Named turns come first, each shown by rows before and after it. Which turns, in which order, take the first row of each pair that follows to the second? Write the first one first, as in the answered first pair.
som (before -> after):
[-0.89 -1.52 -0.08 -1.71  1.09 -1.03 -0.75 -1.94  0.20 -1.99 -1.79] -> [-0.88 -1.49  0.43 -2.55  0.91  0.47 -0.33 -0.99  0.54 -1.59 -2.40]
[-0.98  0.62 -0.70  1.79  0.24 -1.39 -1.66 -2.19 -0.64 -0.18  0.58] -> [-0.44 -0.09 -0.44  0.92  0.06 -1.17 -1.52 -3.23  0.12 -0.48 -0.51]
[-0.39 -0.86 -0.65  1.76 -1.56 -2.42 -0.16  0.87  0.93  1.82 -1.26] -> [-0.22 -1.11 -0.55  1.54 -1.58 -2.39 -0.04  0.46  1.09  1.67 -1.62]
kep (before -> after):
[-1.25  1.90  0.23 -0.49  0.00  1.61 -2.67 -1.62  1.13  1.30 -0.48] -> [ 2.01 -0.70  1.45 -2.54  0.72  1.93  0.06  0.00  1.93 -0.46 -0.24]
[-0.91 -1.11 -0.24 -1.44  1.74  0.36 -1.48 -0.58 -0.44  1.64 -0.43] -> [ 0.14 -1.86 -0.03 -1.89  1.86  0.10 -0.75 -0.19 -0.31  0.98 -0.28]
[-1.07  1.14 -0.30  0.05  0.29  1.60 -0.37 -0.98 -0.25  0.81 -0.66] -> [ 0.89 -0.42  0.39 -1.12  0.71  1.50  1.44 -0.15  0.10 -0.39 -0.35]
[ 0.31 -0.13  0.55 -0.30 -0.16 -0.35 -0.15 -2.12 -1.38 -2.31 -0.71] -> [-0.95  0.91  0.60 -0.19 -0.73  0.99 -0.92 -1.60 -1.17 -0.88 -1.68]
Vanem (before -> after):
[-0.10 -0.83  0.25  0.27  1.27  0.98  1.25  0.38  0.43 -0.74 -1.42] -> [-0.80 -0.26 -0.08  0.36  1.47  0.95  0.29 -0.99  0.33 -0.92 -1.60]
[ 0.39 -0.52 -0.34  0.40  0.23 -1.37 -0.87 -0.78  0.35 -0.22 -0.05] -> [-0.19  0.09 -0.33  0.91 -0.13 -0.94 -0.92  0.42  0.27  0.93 -0.31]
[-1.34  1.70 -1.19  3.27 -0.72 -2.80 -0.96  1.75 -1.11  1.68  1.55] -> [ 2.01 -0.89 -0.32  1.45  0.10 -3.55  1.57  2.41 -0.62 -0.68  2.33]
Then:
Between the rows of a pair lie 2 to 3 turns.
[ 0.80 -2.06 -1.89 -0.20  0.02 -1.94  0.14 -1.72 -0.70 -0.80 -2.09] -> [ 0.91 -2.19 -0.87 -1.63 -0.13  0.95  0.95  0.00 -0.04  0.16 -3.11]
som, som
[-1.00  1.32  0.49 -2.15  0.91  2.94 -1.83 -2.24 -0.18 -0.74 -0.64] -> [ 0.23  0.44 -0.06 -1.68  1.96  0.57 -0.93 -2.17 -1.06 -2.99  1.90]
kep, som, kep
[-0.07 -0.44 -0.44 -0.80 -0.10  0.69 -0.28 -1.04  0.53 -0.67 -0.59] -> [ 0.40 -0.69 -0.57 -0.68  0.16  0.26  0.06 -0.88  0.29 -1.21  0.22]
som, kep
[ 0.88 -0.19  1.81 -2.17  0.11  2.07  1.86  2.45 -0.32  0.33  0.26] -> [ 1.19 -0.65  0.38 -0.64  1.11 -2.63  0.88 -1.58 -1.09 -2.28  1.84]
kep, som
[-0.23  0.50 -0.33  0.24  0.49 -1.30  0.59  0.51  0.09  0.72  0.21] -> [-0.16  0.30 -0.34  0.25  0.33 -1.47  0.23 -0.33  0.33  0.70 -0.39]
som, som, Vanem
[ 1.39 -1.12  1.01 -1.76  0.71  1.34  1.11  0.12  0.75 -1.28 -0.47] -> [ 0.43 -0.57  0.10 -0.61  0.82 -0.75 -0.52 -2.68  0.27 -1.91 -0.17]
kep, som
[ 0.49 -1.25  0.72 -0.85  0.31  1.14  1.28  1.61  0.53  0.12 -0.35] -> [-2.18  0.92 -0.18  0.26  0.35  0.97 -1.19 -0.35 -0.19  0.60 -0.03]
som, Vanem, Vanem
[-0.58 -1.20  0.77  2.10 -0.19  1.39  0.22  0.72  0.44  2.29 -0.06] -> [-0.53 -1.19  0.10  3.06 -0.05 -0.64 -0.22 -0.52  0.03  1.54  0.50]
som, som, som
[ 1.03 -0.40 -1.05  1.52  0.07 -1.84  0.99  2.44 -1.06 -0.53  2.83] -> [-1.39  1.29 -1.74  2.58 -0.23 -1.46 -1.26  0.69 -1.29  0.51  2.37]
Vanem, Vanem
[-0.34 -1.64  0.81 -0.14 -0.23 -0.43 -0.80 -2.64  1.46 -1.01 -1.38] -> [ 0.79 -2.29  0.87 -0.40  0.61 -0.92  0.54 -1.38  0.91 -2.37  0.50]
som, som, kep
[ 0.67  0.92 -1.08 -0.44  0.67 -0.48  0.27  1.03 -0.49  0.00  1.50] -> [ 1.47 -0.06 -0.96 -0.89  0.53 -1.28  0.14 -0.85  0.23 -0.73  0.57]
som, som, som
[ 0.12  0.03 -0.06  1.03 -0.79  1.32  0.85  1.08 -0.67  0.72  0.20] -> [-0.18  0.02 -0.52  0.83 -0.41  0.32 -0.46 -2.05 -0.60 -0.59  0.05]
Vanem, kep, som
[-1.51  0.90 -0.20  0.64  0.12  0.67 -0.54  0.92 -1.29  0.48  1.66] -> [-0.84  0.34 -0.13  0.93 -0.18  0.23  0.11  1.74 -1.32  0.79  1.57]
som, Vanem, kep
[-0.40 -0.27  0.75 -0.43 -1.43  1.18  0.16 -2.16  1.41  1.64 -4.72] -> [ 1.44 -1.73  0.21 -0.17 -0.19 -2.25  0.83 -4.16  0.86 -1.35 -2.55]
Vanem, Vanem, kep
[-2.03  2.57 -0.10 -0.23  1.52  1.03  0.04  2.42 -1.09 -0.86  2.64] -> [-2.26  2.70 -0.37 -0.09  1.78  0.48 -0.56  1.33 -1.25 -1.33  2.82]
Vanem, kep
[-2.21 -0.15  1.11 -0.56  0.50  2.32 -1.30 -1.50 -0.52  1.05  0.38] -> [ 0.12 -1.69  0.85  0.40  1.26 -0.72  0.96  0.43 -1.48 -0.71  2.98]
som, Vanem, kep
[ 0.46  0.62  1.19 -0.28  1.05 -0.96 -0.47 -0.09 -1.15  0.30  1.29] -> [ 0.91  0.07  1.31 -0.63  0.95 -1.11 -0.36 -1.01 -0.70  0.03  0.62]
som, som
[ 0.87 -0.39 -0.62 -0.83  0.80  0.56  0.86  2.29 -1.66  0.56  1.29] -> [-0.90  0.90 -1.40  0.31  0.71 -0.15 -0.94  0.48 -2.21  0.81  1.41]
som, Vanem, Vanem
[ 1.35 -0.96  0.84  0.17 -1.46 -0.79  1.44  0.72  0.72  0.24 -1.52] -> [ 0.95 -0.72  0.56 -0.56 -0.69 -1.12  0.27 -2.22  0.56 -1.44 -1.21]
som, Vanem
[ 1.16 -0.50  0.81 -0.28  0.85  0.44  0.99  1.03 -0.30 -0.70  1.48] -> [-0.79  1.03  0.59  0.37  0.10  1.91 -0.40  0.95 -0.27  1.24  0.49]
kep, kep
[-0.85  0.94  1.08 -2.25 -2.11  2.66 -0.77  1.51 -0.38  0.98 -1.35] -> [ 2.07 -1.33  0.97 -2.67 -0.81 -0.42  1.16  1.10 -0.69 -2.36  1.08]
kep, som
[ 1.59 -1.33  0.91 -0.31  0.99 -2.28  0.89  0.49 -1.47 -0.67  1.14] -> [-1.47  1.12  1.07 -0.26  0.03  1.42 -1.15  0.78 -1.28  2.19 -0.71]
Vanem, kep, som
[ 0.26  0.77  0.66  0.26  0.19  1.43  0.49  1.10 -0.40  0.55  0.67] -> [ 0.38  0.46  0.16  0.30  0.78 -0.11 -0.36 -1.58 -0.45 -1.02  1.03]
kep, Vanem, som
[ 0.47 -1.81  0.42 -2.69  0.51  2.98  0.74 -0.55  1.18 -0.23 -3.43] -> [ 0.34 -1.26  0.32 -3.22  1.51  3.34  0.53 -1.04  0.50 -1.49 -1.97]
som, Vanem
[-0.31  0.26  0.41  0.04 -1.25 -0.47 -0.65  0.40  1.62  1.13 -2.27] -> [-0.11 -0.07  0.01 -0.15 -0.62 -1.43 -1.06 -1.68  1.48 -0.42 -1.63]
kep, Vanem
